Some points, each followed by its number:
< -4 -10  24  28 -16  10  10   1   0  21  -4 -72  -4 -34  25  25  25 -48 -25   9> 0
<-42 -21  20  57  -7 -18 -39  37 -66 -26  33   1 -51  13  41 -10  18 -29  22  -8> 1
<-18  -5  -9  13   6 -22  -2 -15 -15  -5  27   5 -17  18   6 -16  -2   3  -6  -4> 2
< 41  10   5  42  -9  41  -8  25  -3   6 -16 -14 -13  33  16  18  10  -5 -12 -20> 3
< -3 -39  54  33 -44 -43 -55  36  -4 -48  31  26 -81 -17  45  -1  -2 -30 -24  44> 4
<  58   11   18  -41   39   29  -36   19   44   18 -111   18   -5  -52   13   70  -38   35   58   52> 5
<-37 -46  32   8  -4 -88 -71   8  -7 -32  27  17 -71  19  32 -35  35 -53 -10  -8> 6
<-42 -11  -6 -56  76 -35  -7 -64  -5  24  -2   3  89  10 -85 -24 -44  33   1  -5> 7
< -24  -12  -24   14   32    6   66  -53  -50   43   33   25   45   54 -126  -22    0   24    7  -62> 8
<-41 -23  43  46 -72  68  25  59  -2  48 -14  40 -20  57 -21 -17  14 -37   6 -50> 9
<-25  -6 -12   7 -12 -16  23   9  -2   6   9  10  16 -23  15   3   6   4   1 -39> 10
< 33   2   2 -16  22  16 -10   9  10  25 -33   3  26  30 -86  27  -3  -6  19 -27> 11
<-15  -5   4  -6  15 -19   0 -16 -10   6   4   4  14   3 -25  -8   1   5 -11 -11> 12
Which point above is nearest to each new point by angle? Its number follows each.
< 30   5   3 -59 -19   4  12  28  20 -20 -16 -28 -23 -17  33 -38  -4  14  -6  69> 5
<-110  -98   64   75  -68  -20   -1   76  -58  -21   33   10 -100  100   23   29   50 -103   -6  -83> 1
<  2  15  27 -10  11  -5  -9   5   2 -17   4 -12   7 -17   5   2  11  25  17  28> 5
< 29 -59  34 -39 -15 -15  25  49  48  26 -47 -22  35   4 -60   4  19  -3  -1  -5> 11
<  8  39 -22 -11  60  54 -43 -17 -27  16 -12  52  -5  16   7 -17 -39  80  46  13> 5
<-21 -47  10   7 -12 -53  -3   4 -17 -25  14  -2 -16  -1  -5   3   3 -43 -20 -13> 6
< 44  35  50 -24  -9 -12  29  31  42   4 -44 -36   9  -4 -19  25   7 -19  11  18> 5
< 31  -5  44  34 -21  19  17  10   5  29 -27 -81 -15  -9  39  18  -8 -50 -30 -14> 0
< 22  22 -24  26 -11  13 -14   5  14 -23  22  25 -12 -23  49   9 -11   5  25  38> 4
< 39 101 -43 -11 -25  68  -7   2  29  -3   3 -10  21 -36  61  36 -32  39  32  54> 5
< 41 -24   7 -19 -30 -59   4  16  14  -1  -8  -8  11  -4 -36   9  20 -23   9 -18> 11
<  3  62 -30 -23  13  44 -66  -4  39 -37  54  62 -19  -3  -5 -50 -28  99  26 104> 5
< 21   4  27  -2 -62 -27  50  17 -11 -20   1 -45  -3 -23  16   5  35 -52 -24  16> 0
< -12   51  -38  -75   84  -31  -20 -127 -125    2   16  -35   74 -124   89  -49  -38  -34  -28   21> 7
<-17 -64 -30   6  -2 -45 -34  -2 -12 -33  -6 -36 -31 -20  38  -3  29 -46 -40 -33> 6
<-12 -37  11   1  32 -23 -19  15 -14 -19 -27  -3 -18  19  -7  15  16 -32  -4 -15> 6
< -2  22 -14   7  21  69 -25   4  14  -2 -13  -5   1 -22  19   2 -16  23  18  39> 5
< 13 -26  15 -26 -15 -54  11  13  16   7 -19   1  31  16 -34  17  15 -23  -7   1> 11
< -1 -32  41  22 -38 -33 -35  38  -1 -42  -4 -13 -51 -12  38  -2  12 -56 -11   0> 4
< -2   2   9  13 -18 -14  -6  20  10 -17  17  -2   5 -13  42  23  24 -16  11   8> 4
< 18  29  18 -58 -16 -18  16  13  48   2  -9 -21  19 -37  48  -3 -15  26  -2  34> 5
< 12  -3  15  17 -22  -1  28  13  -4  15  -5  -5   4  25 -28  14  30  -9   7  -9> 9
< 21   5  -2 -10  -4 -23  -2 -12 -30   0   0  -5  19 -23  13  11  12  -8   3  -9> 10
<  7   4 -22 -41  11 -17  19 -26  29  15 -28 -20  42  -4 -17  18   0  26   7  -9> 7
<  5  13 -23  -8   3  -2 -15 -21  12 -10 -32  -4  23  -1  -3  10   3  30  -7  13> 5
< -3  10 -11 -31  13 -14 -11 -22   6 -12  11  -2  44  -8 -23  -7  -9   6 -32   4> 7
